Each row is where one point has got to under a steady rotation. How many steps took it there?
The counts run from 0 to 1108.
[  5   2  -1  -2   4  13  -8  -5 -11  -6   9  -1   0  31   1   1 -10  14
  21  11  -2  -9 -25  -9  12 -10  25   9   5  20  -2  -6  -8  -2  17  11
 -18   0  -6  -5  12 -13  22  -4   3  -1 -18  -7   6  23 -12  -2 -11  34
   5   2  10  -5 -15   2   3  17   0] | 229
[  7  -2  -1 -12  -1  11  -4  -5  -4  -5   1  12  -5  15  19  -3 -22  13
   2   9  10   3 -20  -3   2  -3  24   6  14   2 -12 -10  -9  -5   3   6
 -20  -3 -10 -24   1 -10  18  -7   0  -5 -19   8   3  11  -9  -3  -2  37
   4   2  28 -13  -8   7   4  13  17] | 984
[ 12  -1   2   2   1  17 -14  -4 -10 -12   8   4  -4  27   9   1 -10  11
  21  12   3   5 -18 -10  -6  -2  18   8   1  13 -13  -2 -16 -15  10   3
 -18  -1  -9 -12  14 -10  26  -5  -3  -1 -18  12   4  25 -18   4  -7  29
  -1  -5  15  -4  -1   0   0  21  10] | 497
[ 19  -3  -1 -12   1  17 -10   3  -7   3  12  -1  -5  31   2  -4 -11  20
  25   9  -5   9  -7 -14  -2  -7  21  13 -13  20  -9  -8 -11 -12  12   3
 -17   5  -8  -1   5  -9  23 -10   4   5 -17   5   7  12 -17   6  -6  32
   0 -11  12   0 -15   0   3  12   6] | 679
[ 19   2  -1  -7   2  18 -14   1  -6  -5   8  -2  -9  29   6  -2  -9  19
  22  10  -5   9 -11 -15   0  -8  19  17 -12  18  -4  -7 -11 -16  10   3
 -16   3 -10  -2   6  -9  24 -12   4   1 -15  10   3  19 -18   5  -7  27
   0  -7   9   1 -12  -2   4  17   6] | 680
[  6   4  -5 -13   1  15  -7   3 -13  -7   0  -6   6  18   5   5 -11  11
   7   2   0   1 -24   1  -3  -6  30  10   1  20 -10  -1 -17 -16   0  14
 -24   6  -3 -26   3 -12  19  -8   1 -10 -22   9  -2  18 -12   3 -10  37
   8   0  15   0 -11   0  -1  13   6] | 386
[  6  -2  -8  -5   0  14   0  -5 -13  -8   0   2   1  19   9   5 -15  13
  14   9   8  -2 -24  -4  -3  -7  22   5  13  12 -10 -10 -16  -7  -1   6
 -16  -1  -4 -24   5 -11  20  -4  -2  -5 -23   6   8  20 -13  -3  -4  37
   7   5  27  -8 -15   1   0  14   3] | 34
[ 16  -4   4 -17  -6   8  -5   0  -3   1   8   5  -2  27  11  -9 -17  11
  14  14   2   8  -6  -9  -5  -6  30   0   2  13 -17  -5  -7 -18  13  11
 -24   9 -10 -10   0 -15  17  -3   2   1 -21  18   0  12  -7  -4  -8  33
   3  -8  18  -6  -5   9   4   4  16] | 111
[ 16   2  -1 -14  -5  22  -4  -2  -7   3   7  -4   1  25   4  -8 -13  23
  17  12  -8   3  -8 -14  11  -9  23   9  -5  17  -4 -13  -7  -9  13  11
 -16   7 -12   5   2 -14  19 -10  10   1 -15   3   0  15 -12   1 -11  32
   4  -4  13   0 -19   1   6  12   9] | 1004
[ 16   6 -10  -8  -4  15  -8  -2  -5  -5  -3  -1  -4  29   3   3  -8  23
  16   6  -4  -1 -19  -8   7 -14  21  16  -4  20   4 -16 -10 -13   5   9
 -16   0  -4  -9   1 -12  19  -9   6   1 -20  -1  10  20 -17   3  -9  34
   3   5  13  -2 -24  -3   1  16  -3] | 471
[ 10  -3   4 -17  -1  19 -16   1  -5  -4  14   5  -2  17  10 -10 -21  15
  14  10  -5   3 -19  -4   5   3  17  12  -3  16 -14  -4 -13 -19  18  11
 -15  10 -20 -11  10  -6  13 -11   0   0 -16  -5   1  22 -17   3 -15  22
   4  -3  10  -7  -6   1   7  19  11] | 1089
[  6   0   4  -6   3  12 -19  -1  -6  -8  15  -2   3  28   5  -5 -14   9
  11   9   0  -4 -24  -6  11  -1  26   7   0  17 -11   2  -8  -6  21  10
 -22   3 -10 -14  19 -11  18  -4   2  -1 -18  -5   2  19 -12   4 -15  33
   3  -5  10  -5  -3   6   4  20   9] | 836
[ 18   0  -3  -7  -5  17 -15  -2  -6  -6   4   4  -7  29   6  -2  -8  16
  25  13  -3   3 -14 -13   1  -6  17  14  -6  15  -5  -7 -12 -20  14   8
 -14   5 -11  -2   7 -10  19  -9   1   3 -17   6   6  24 -19   1 -11  22
  -1  -1   9  -4 -13  -2   4  21   3] | 751
[ 12  -1  -5 -22  -1   5 -11   1  -2   1   1  -3  -7  19  11  -4 -17  18
   2   1   3   0 -24   3  10 -14  33  19  -1  16   0  -7  -3  -5   3   8
 -25   1  -5 -23  -4 -10  14 -13   6  -3 -19  -7   9  10  -8   1 -10  35
   8   4   9  -9 -23   3   3  10   4] | 1011
[ 18  -8  -3 -13  -1   8  -4  -6  -2   1   7  13 -18  23  16  -5 -19  18
  20  15   8   3 -14 -12  -1 -13  21  12   6  10  -4 -16  -2  -8   7   0
 -15  -2  -8  -9  -4  -6  21  -7  -1   7 -20  -2  15  11 -12  -9  -3  28
   2   4  13 -16 -23   3   4  10   3] | 80
[  6   0   0  -6   2   1 -11  -4  -3  -7   4   5  -4  28   8  -1 -15  11
   4   8   9  -8 -30   2   9  -9  29   8  10   9  -4  -5  -4   0   9   4
 -24  -7  -5 -23   6 -10  18  -4   2   0 -17  -8  12  15  -8  -3  -9  41
   3   3  16 -11 -12   8   0  14   6] | 162
[ 17  -7   5 -13  -5   8 -15  -1  -3   4  14   7  -5  28   6 -11 -17  14
  25  15   0   6 -10  -9  -5  -6  21   6  -7  18 -14  -3  -9 -21  20   5
 -20   9 -13  -7   4  -9  16  -5   1   8 -19   5   8  18 -16  -3 -12  25
  -4  -8  10  -7  -9   5   3  13   8] | 890
[ 13  -2  -1  -5  -1  18 -17  -2  -8  -8   7   7  -3  25   8  -3 -14  14
  22  12  -1   5 -18  -9  -4  -3  12  10  -5  17 -12  -3 -19 -22  12   5
 -15   4 -12 -13  10  -8  21  -9  -3   1 -18   6   4  27 -20   6  -9  24
  -2  -4  13  -4  -8  -3   2  23   6] | 214
[ 10   6  -1  -7 -10  11 -10  -1  -4  -7   0  -2   1  30   3  -2  -9  14
   9   8  -5  -6 -17  -5  12  -4  29   7  -4  17  -2  -3  -7 -18  19  19
 -22   4  -9  -7   7 -16  14  -8   7  -1 -19   5  -2  22 -10   1 -19  34
   4  -2  11   1 -12   5   5  16   9] | 794
[ 16  -7   5 -19  -2   5 -14  -2   3   7  14   6  -9  25   9 -15 -20  17
  11  10   1   2 -12  -6   9  -7  25  12  -5  15  -8  -6  -1 -10  21   7
 -21   5 -14  -7   6  -7  13  -9   6   8 -16  -6   7   8  -9   2 -13  31
   1  -5  11 -12 -14  11   7  12  11] | 549
[ 12  -3  -1 -13  -1  -1   0  -4  -5   1   5   3  -7  26  10  -1 -15  11
  17   8   8   0 -16  -5  -3 -18  33   6  11  15  -8  -8  -3  -5   4   5
 -27   1  -2 -16  -5 -11  19  -1   2  -1 -24   8  13  11  -6 -12  -4  36
   4   2  16 -11 -18   8   1   1   4] | 574
[ 19  -5   2 -21  -9  14  -4   1  -5   5   8   4  -2  21   9 -13 -18  16
  19  11  -2   8  -6  -8  -3  -8  25   3  -3  17 -13  -8 -10 -23  12  13
 -20  13 -12  -8  -6 -10  12  -7   3   3 -21  12   4  16 -11  -4 -13  25
   3  -3  13  -7 -13   4   5   7   8] | 465
[  9   1  -4 -19  -9   5  -6  -3   0  -1  -4   4  -1  20   8  -5 -18  18
  -1   5   3  -5 -23   5  10  -9  30  13   4  10  -2 -11  -6 -10   7  12
 -21   0  -5 -22  -4 -11   9  -8   6   0 -18  -6   9  12  -7   0 -12  40
   6   4  19 -10 -23   6   4  11   6] | 799
[ 15  -7   0 -12   2  -1  -9  -1  -4   2   7   5 -14  30  10  -2 -13  13
  18   9   8   4 -18  -5  -6 -18  30  11   7  15  -7  -7  -4  -3   4  -1
 -24  -2  -3 -20   0  -8  20  -4   1   3 -22   4  17  10 -10  -7  -2  37
   0   0  11 -11 -18   7   0   7   3] | 291
[ 20  -7   6 -13  -1   4 -13  -1   1   7  16   6 -10  30   7 -12 -17  15
  19  12   2   6 -11 -12   2 -11  25  11  -4  16  -9  -6  -2 -11  20   2
 -23   3  -9  -3   3  -8  17  -5   5   9 -17  -3  11   8 -11  -3  -8  33
  -3  -7   9  -8 -13  10   5  10  11] | 12
[ 13  -4  -5 -18  -2   3  -9  -3   0   3   5   5 -13  24  10  -5 -17  18
  14   7   6  -2 -19  -4   5 -16  27  15   4  15   1 -12   0  -4   7   5
 -21  -1  -5 -16  -5  -7  15  -8   5   4 -20  -7  16  10  -9  -5  -9  32
   4   5   9 -13 -25   3   2  10  -2] | 616
[ 10  -5  -1 -10  -3   2  -4  -8  -2   2   7  11  -9  27  10  -5 -18  15
  11  12  10  -5 -20  -7   9 -13  29   7  13   9  -3 -11   1  -1  12   4
 -19  -5  -6 -12   0  -9  17  -2   3   6 -21  -5  14   9  -5 -10  -7  38
   2   3  18 -14 -18  11   5  10   4] | 1041
[ 13  -2  -4  -8   5  21 -14   1 -12  -8  10   1  -6  23  11   1 -11  12
  28  10   0   5 -19 -12  -7  -6  19  14  -4  20 -10  -2 -14 -17   6   4
 -17   6  -8 -13  10  -7  25  -9  -4  -3 -20   7   4  24 -20   2  -5  20
   3  -3   8  -4  -9  -5   1  19   4] | 285
[ 16  -2  -5 -21 -11   4  -1  -4  -3   1  -4   4  -6  21  12  -5 -15  14
  11   8   6   3 -15  -1  -3 -12  33   7   8  13  -6 -10  -4 -18   3  12
 -22   4  -5 -19 -12 -14  12  -6   2   0 -25  12   8  13  -8 -10 -10  31
   5   6  16  -8 -20   5   3   5   3] | 998
[  6  -3   3 -10   2  12 -21   0   0  -4  13   0   0  26   3  -7 -17  15
  13   7  -3  -5 -25  -4  10  -1  21  11  -6  20  -9  -1 -10 -11  21  10
 -20   6 -12 -13  14  -9  15  -8   3   4 -15 -12   5  21 -16   4 -17  31
   1  -5   8  -4  -8   4   4  20   7] | 553
[ 13  -2   4 -13  -2  17 -18  -4  -1  -5  16   7  -8  25  12 -11 -18  17
  13  12  -3   2 -14 -13  12  -2  20  15  -5  10  -8  -7  -4 -10  22   5
 -14   1 -20   0  11  -7  19 -14   4   5 -12  -5   3  16 -15   2 -12  26
   2  -5  11  -8  -9   3   8  20  14] | 551
